In the data rows, the value 500 means zero.
Some points, each followed by its number:
np.array([514, 485, 645, 368, 409, 700, 459, 199, 278, 754, 422, 581, 636, 336,
          481, 597, 560, 351]) 0
np.array([595, 507, 370, 601, 390, 318, 620, 823, 628, 596, 547, 468, 505, 467,
          284, 484, 535, 342]) 1
np.array([501, 518, 371, 495, 583, 430, 498, 813, 742, 471, 505, 482, 349, 638,
          520, 251, 634, 530]) 2
np.array([553, 354, 467, 595, 643, 558, 443, 535, 326, 0, 570, 546, 588, 550,
          592, 518, 367, 573]) 3
np.array([446, 446, 355, 480, 380, 505, 565, 794, 647, 558, 592, 414, 334, 588,
          626, 455, 519, 616]) 4
np.array([444, 558, 703, 460, 308, 554, 482, 124, 327, 555, 414, 455, 598, 413,
          530, 711, 584, 543]) 5
np.array([524, 734, 550, 531, 679, 436, 464, 167, 517, 605, 475, 592, 529, 615,
          495, 524, 90, 400]) 6
np.array([507, 510, 376, 499, 585, 421, 489, 773, 727, 482, 515, 492, 337, 639,
          511, 250, 647, 556]) 7
np.array([502, 461, 308, 706, 615, 316, 558, 600, 663, 235, 486, 422, 592, 633,
          450, 554, 487, 450]) 8
np.array([639, 393, 725, 412, 409, 409, 536, 579, 486, 323, 469, 344, 583, 572,
          377, 512, 381, 503]) 9
np.array([501, 345, 339, 640, 442, 310, 610, 717, 639, 506, 689, 485, 440, 508,
          431, 520, 477, 478]) 10
np.array([483, 689, 663, 423, 359, 580, 463, 61, 278, 728, 382, 543, 559, 426,
          467, 687, 554, 508]) 11
np.array([421, 314, 328, 594, 382, 569, 553, 696, 678, 504, 643, 520, 385, 492,
          619, 533, 456, 572]) 12
np.array([506, 448, 325, 582, 621, 343, 545, 793, 729, 413, 561, 458, 412, 637,
          479, 335, 567, 467]) 13
np.array([524, 599, 377, 471, 538, 395, 509, 904, 786, 475, 484, 455, 375, 584,
          511, 270, 608, 480]) 14
np.array([498, 403, 316, 643, 591, 449, 484, 681, 716, 244, 539, 536, 444, 656,
          553, 323, 619, 508]) 15
np.array([501, 522, 723, 334, 332, 562, 506, 312, 232, 712, 422, 514, 578, 368,
          427, 569, 628, 504]) 16
np.array([502, 643, 639, 427, 340, 582, 456, 44, 313, 679, 387, 500, 531, 413,
          548, 774, 561, 530]) 17
np.array([575, 378, 551, 421, 533, 699, 470, 510, 318, 682, 544, 644, 604, 171,
          360, 659, 306, 384]) 18
np.array([591, 542, 731, 341, 499, 471, 482, 343, 335, 621, 410, 497, 630, 405,
          368, 474, 571, 352]) 19
np.array([447, 903, 634, 471, 582, 506, 444, 144, 375, 681, 340, 578, 591, 465,
          382, 574, 410, 417]) 20
np.array([488, 606, 689, 325, 432, 833, 378, 385, 465, 734, 407, 518, 478, 376,
          581, 435, 498, 423]) 21
np.array([488, 585, 605, 220, 506, 671, 479, 288, 264, 886, 444, 576, 567, 309,
          561, 598, 433, 410]) 22
New points follow, each followed by the number of its nearest point above.
np.array([495, 299, 301, 669, 561, 398, 571, 689, 637, 471, 625, 645, 509, 420,
          395, 540, 437, 417]) 10
np.array([448, 454, 354, 457, 434, 544, 500, 727, 641, 506, 577, 521, 318, 620,
          623, 378, 563, 682]) 4
np.array([462, 413, 373, 653, 618, 483, 529, 564, 497, 229, 526, 396, 420, 762,
          699, 334, 587, 543]) 15
np.array([519, 360, 348, 668, 671, 365, 545, 561, 633, 257, 480, 309, 522, 746,
          515, 451, 576, 495]) 8
np.array([407, 349, 358, 569, 400, 565, 544, 671, 666, 534, 643, 505, 342, 521,
          648, 494, 457, 606]) 12
np.array([445, 347, 665, 480, 348, 501, 547, 283, 160, 248, 521, 474, 610, 512,
          678, 584, 594, 594]) 5
np.array([429, 328, 664, 431, 351, 516, 532, 296, 218, 274, 510, 457, 599, 473,
          686, 619, 611, 649]) 5
np.array([497, 999, 549, 429, 614, 502, 453, 290, 410, 714, 355, 561, 558, 498,
          337, 563, 293, 432]) 20
np.array([477, 596, 420, 676, 752, 403, 522, 404, 645, 297, 384, 356, 513, 816,
          486, 488, 359, 479]) 8
np.array([509, 352, 353, 672, 613, 528, 451, 715, 698, 103, 532, 487, 495, 605,
          575, 405, 525, 505]) 15
np.array([563, 347, 453, 642, 475, 416, 509, 682, 574, 112, 641, 268, 587, 546,
          484, 607, 399, 529]) 8
np.array([464, 413, 722, 346, 324, 559, 547, 399, 295, 754, 512, 516, 521, 268,
          477, 602, 551, 503]) 16
np.array([441, 612, 589, 221, 505, 665, 468, 197, 220, 848, 465, 604, 545, 369,
          590, 631, 408, 535]) 22
